(in the rows, 128 means zero)
Rotation paths and how fast each direction turns (degrees a step):
Each turn is a multiple of 5 degrees from 10 to 175, or 0.
Each row of a path follows its step; steps can be skipped.

step 8: [113 138 130 119 122 123 125 135 132 133 128 128 128 137 124 121 125 127
 124 112 129 136 122 132 136 129 133 116 124 133 134 135 127 117 134 124
 150 134 112 126 125 134 125 128 137 132 130 118 151 137 129 127 140 136
 125 128 127 127 129 127 129 126 115 130 133 138 139 132]
step 10: [120 123 122 131 125 128 138 137 130 125 137 138 132 128 114 128 127 125
 140 122 134 134 138 138 132 131 124 120 126 139 115 134 125 126 139 124
 124 125 114 137 121 124 131 118 125 126 117 136 127 126 128 127 116 130
 116 131 126 138 145 131 140 125 129 122 136 132 122 149]
step 16: [127 138 124 136 125 144 131 133 130 133 131 119 123 128 127 128 130 142
 126 120 116 125 141 130 113 121 120 120 128 132 140 133 128 119 136 120
 141 118 129 112 129 123 138 142 132 126 128 122 133 134 129 112 120 137
 135 131 138 122 117 132 124 128 124 125 134 127 121 116]
step 18: [126 120 134 125 140 133 113 115 134 137 130 138 129 133 124 116 118 134
 134 118 119 135 130 129 134 133 121 122 135 124 115 141 114 130 127 126
 127 121 131 131 129 131 142 124 122 119 130 125 121 136 122 128 100 129
 136 137 132 121 128 133 128 123 134 131 119 129 123 128]
step 21: [128 132 126 126 125 139 131 133 138 127 125 135 128 102 116 120 122 122
 121 127 131 123 123 116 124 141 136 128 127 125 128 130 127 138 138 121
 129 126 120 129 127 135 137 123 114 116 117 124 112 126 110 123 124 118
 131 131 124 123 127 131 133 121 137 119 120 137 122 135]
step 24: [132 134 124 132 122 140 139 132 128 131 112 125 135 130 125 136 128 113
 134 130 127 129 122 141 122 145 136 134 115 129 143 120 129 133 148 123
 142 130 113 128 130 119 129 134 136 128 128 130 127 130 113 122 117 134
 127 132 133 123 133 122 134 134 124 125 125 125 138 135]
step 26: [122 131 142 118 149 123 138 136 128 131 134 136 122 128 127 131 113 130
 127 117 119 137 121 138 129 145 134 118 113 131 123 123 134 125 113 122
 130 125 128 133 132 125 125 118 141 139 130 122 131 129 129 118 118 132
 121 134 121 127 134 124 139 130 138 136 127 126 132 130]
Directions:
[125 126 123 129 128 127 128 124 129 126 128 126 126 128 127 123 127 128
 126 130 122 127 130 128 132 127 124 130 127 126 129 128 125 131 126 128
 130 125 130 127 129 127 128 131 127 127 127 130 129 130 130 129 129 125
 129 133 130 128 127 128 127 127 127 129 127 129 128 127] => 155
[130 130 130 128 131 130 127 128 132 127 129 127 131 129 126 129 131 132
 126 127 129 127 128 122 128 128 125 129 129 127 129 127 124 129 127 128
 128 131 129 124 128 129 129 128 128 126 128 128 124 126 126 129 125 130
 128 128 130 124 130 126 124 128 126 128 127 127 127 128] => 20
[126 128 128 130 127 124 128 128 129 127 127 129 129 127 125 130 133 128
 129 127 127 131 131 125 128 130 125 129 124 126 128 125 128 127 127 128
 131 127 128 129 127 126 128 125 129 134 130 126 129 126 129 126 131 129
 128 127 129 131 132 127 130 125 127 131 127 129 130 133] => 20
[127 130 127 125 129 126 128 130 125 127 127 125 129 128 124 130 126 128
 127 127 127 128 127 128 127 127 129 127 131 127 126 127 126 130 129 128
 125 133 126 128 131 127 129 128 128 129 126 132 133 126 127 125 128 127
 126 130 130 128 131 127 129 128 128 133 134 129 129 128] => 20

step 0: [121 128 136 129 121 125 111 118 138 123 132 128 127 134 119 126 123 135
 138 126 118 119 148 136 131 137 135 129 130 125 112 115 125 130 125 114
 142 138 131 129 125 131 127 121 139 124 137 136 147 126 129 129 129 132
 142 124 127 125 120 137 135 133 123 134 141 137 117 139]
step 1: [140 127 135 126 128 129 119 123 118 130 128 121 136 141 135 118 120 124
 143 119 139 135 124 128 131 128 113 133 142 128 120 132 126 123 122 122
 124 133 126 137 130 117 114 129 110 134 130 139 123 125 134 136 120 118
 124 114 128 132 117 123 135 111 137 129 124 119 141 136]
step 5: [140 129 123 131 138 123 138 125 120 126 124 132 147 129 131 127 122 128
 129 119 122 127 129 124 150 140 129 117 145 135 123 118 136 124 121 135
 128 126 116 125 128 129 135 109 121 144 129 120 133 120 126 124 120 127
 136 139 127 117 112 135 134 127 128 127 118 138 127 128]
step 9: [137 126 121 117 135 128 123 121 118 118 130 119 142 120 135 138 139 135
 131 114 138 126 127 126 124 122 119 142 148 120 141 135 137 119 125 139
 140 121 131 124 134 134 127 130 120 130 137 139 129 118 121 131 124 139
 117 124 132 133 133 130 123 120 140 124 119 132 122 120]
step 14: [136 117 136 115 132 120 121 126 134 129 123 119 119 129 124 120 121 137
 131 146 142 122 122 119 135 105 124 129 134 122 133 133 129 129 140 120
 122 136 134 132 126 125 119 138 114 124 140 125 132 126 137 131 140 131
 120 118 112 130 111 126 127 129 118 121 130 127 126 124]
step 20: [140 125 125 125 135 123 132 139 135 136 129 127 125 126 132 133 140 118
 118 127 124 129 113 118 120 126 131 128 107 137 125 126 137 133 126 130
 116 124 131 137 115 120 122 138 123 143 119 140 123 144 132 139 141 131
 126 129 139 127 115 130 124 125 138 139 123 116 121 130]
step 22: [148 124 124 148 131 137 102 126 121 134 129 124 132 129 132 141 129 136
 126 125 123 132 116 121 133 116 131 132 132 116 142 125 137 135 124 126
 124 126 135 136 113 119 126 131 120 130 138 118 135 122 138 129 126 120
 122 119 125 130 130 121 123 136 135 123 121 140 126 127]
Directions:
[129 132 125 127 127 127 126 132 127 129 128 131 129 129 128 128 129 127
 129 128 128 127 131 127 126 128 129 128 131 129 130 125 128 132 129 129
 131 127 130 129 125 129 126 126 130 125 133 125 130 130 127 130 124 130
 125 125 127 124 128 128 127 127 127 125 127 129 126 128] => 80
[129 128 128 129 127 128 127 125 129 130 126 128 129 128 131 129 128 129
 131 129 127 124 129 128 130 129 128 128 129 126 129 129 129 125 128 129
 127 127 128 128 127 127 124 128 130 130 128 129 135 127 127 126 125 132
 128 129 125 128 128 129 124 125 131 131 128 131 132 130] => 85
[125 128 133 129 126 128 128 126 124 128 128 126 130 129 128 125 126 128
 128 126 128 129 129 128 125 128 125 128 127 128 127 130 130 129 127 128
 127 127 126 128 129 133 127 126 126 129 128 132 129 126 128 127 122 129
 129 127 127 125 126 133 131 127 124 127 126 129 127 130] => 10
[126 129 127 125 125 127 128 124 126 127 128 131 129 126 129 129 130 128
 128 123 130 126 129 127 126 125 132 130 129 127 127 127 121 128 128 127
 130 128 128 129 128 130 127 129 130 127 129 131 126 127 128 131 126 124
 131 130 126 130 125 130 127 129 130 129 129 127 129 126] => 40
[130 130 132 129 128 129 130 128 127 127 125 126 126 127 132 131 128 128
 125 129 125 127 130 127 128 132 129 127 133 130 129 131 127 131 126 124
 125 125 127 131 128 131 130 129 128 127 129 126 129 128 126 128 128 128
 129 129 125 130 127 125 130 131 129 126 130 126 129 129] => 130

step 1: [118 128 134 135 130 139 141 129 134 136 111 128 121 135 137 125 133 129
 134 124 129 134 116 119 130 123 137 126 138 115 124 126 131 121 127 137
 115 117 133 141 132 131 140 143 130 109 114 116 147 134 135 133 139 121
 124 133 130 145 125 132 139 132 136 129 137 121 122 131]
step 2: [112 139 125 129 137 135 128 127 127 133 124 117 124 138 134 121 121 133
 128 120 144 138 130 131 114 117 142 118 116 117 142 128 136 133 138 131
 135 116 125 124 134 130 128 116 124 137 107 119 124 131 119 131 121 116
 132 134 131 147 117 143 134 137 126 123 128 124 125 136]
step 6: [137 121 128 145 128 127 140 138 124 134 125 138 128 127 127 120 131 134
 126 129 127 125 132 133 126 128 120 120 111 129 130 133 131 118 120 127
 117 121 134 133 130 132 130 144 126 110 111 129 147 128 142 130 133 128
 136 119 131 145 143 114 129 134 128 111 127 123 130 146]
step 8: [127 131 126 130 142 135 142 128 122 129 135 120 115 136 116 130 129 132
 128 125 132 141 127 134 127 140 120 120 131 130 137 130 128 133 123 132
 145 122 108 121 134 136 143 139 116 115 115 113 148 120 125 128 119 117
 122 116 128 141 124 134 132 135 135 127 130 116 127 126]
step 11: [122 134 123 133 124 146 121 126 127 144 122 128 129 139 138 122 127 125
 131 134 117 125 123 133 127 114 128 117 125 131 126 127 131 127 126 136
 123 109 130 133 124 125 135 137 121 114 103 127 139 119 123 126 129 132
 119 133 133 145 112 131 135 138 130 110 121 113 127 134]
step 12: [128 128 123 137 136 129 133 131 129 137 123 131 132 139 141 112 124 135
 126 109 129 128 125 138 107 122 141 122 102 117 117 137 137 117 132 123
 126 117 132 120 135 137 123 133 126 138 118 130 124 127 133 128 131 120
 127 141 120 140 126 127 134 125 117 126 136 122 125 143]
step 23: [121 138 132 143 129 128 131 129 118 136 117 131 129 144 121 129 124 127
 131 121 136 139 138 142 129 143 114 114 129 129 122 128 126 119 110 119
 131 119 119 133 140 134 127 144 134 115 114 118 137 122 131 129 131 125
 125 126 133 139 127 117 141 141 123 123 127 132 131 145]
Directions:
[128 127 126 123 129 132 128 125 131 129 129 126 127 129 128 128 129 131
 129 131 126 127 128 126 127 128 128 128 128 125 127 128 126 131 126 125
 127 125 127 129 126 128 126 127 129 128 125 129 129 128 130 128 126 128
 132 131 126 128 126 129 130 127 134 131 131 126 123 127] => 40
[129 129 133 129 132 129 132 129 127 129 126 128 130 127 125 128 128 130
 127 130 128 125 123 129 125 128 126 130 127 128 128 127 127 129 130 133
 129 127 129 128 129 129 128 130 129 126 127 132 129 128 124 127 129 129
 128 125 129 127 131 130 129 125 128 133 126 127 126 128] => 155
[128 129 130 130 126 123 125 126 128 129 129 130 126 131 127 124 129 128
 128 130 131 132 126 131 126 127 126 129 125 125 126 127 126 127 128 129
 126 128 130 132 129 129 129 130 132 127 128 127 130 126 128 129 130 131
 130 131 128 132 125 127 127 126 127 128 131 127 127 128] => 65
[128 129 129 127 131 130 128 126 125 127 131 130 126 130 130 125 128 130
 129 127 130 125 128 130 127 129 130 129 128 132 130 128 129 127 128 128
 129 126 127 127 124 124 129 131 125 130 131 127 128 125 129 123 128 129
 126 129 128 124 125 125 127 127 127 130 130 122 129 130] => 85
[130 125 130 127 128 131 130 126 125 130 131 127 130 128 128 127 128 131
 125 127 130 129 128 130 126 132 127 127 129 132 122 131 125 131 128 127
 128 130 127 127 130 128 126 126 128 126 129 129 130 126 128 127 130 129
 127 131 126 129 127 128 129 128 127 124 122 128 127 126] => 25
[124 126 127 128 128 127 128 130 130 128 129 131 126 126 129 127 126 126
 128 130 127 126 127 123 127 130 124 127 130 129 127 128 127 125 125 129
 130 127 131 131 129 130 127 129 127 123 127 124 129 129 130 129 127 128
 128 127 130 125 125 128 126 128 128 126 125 124 126 130] => 145
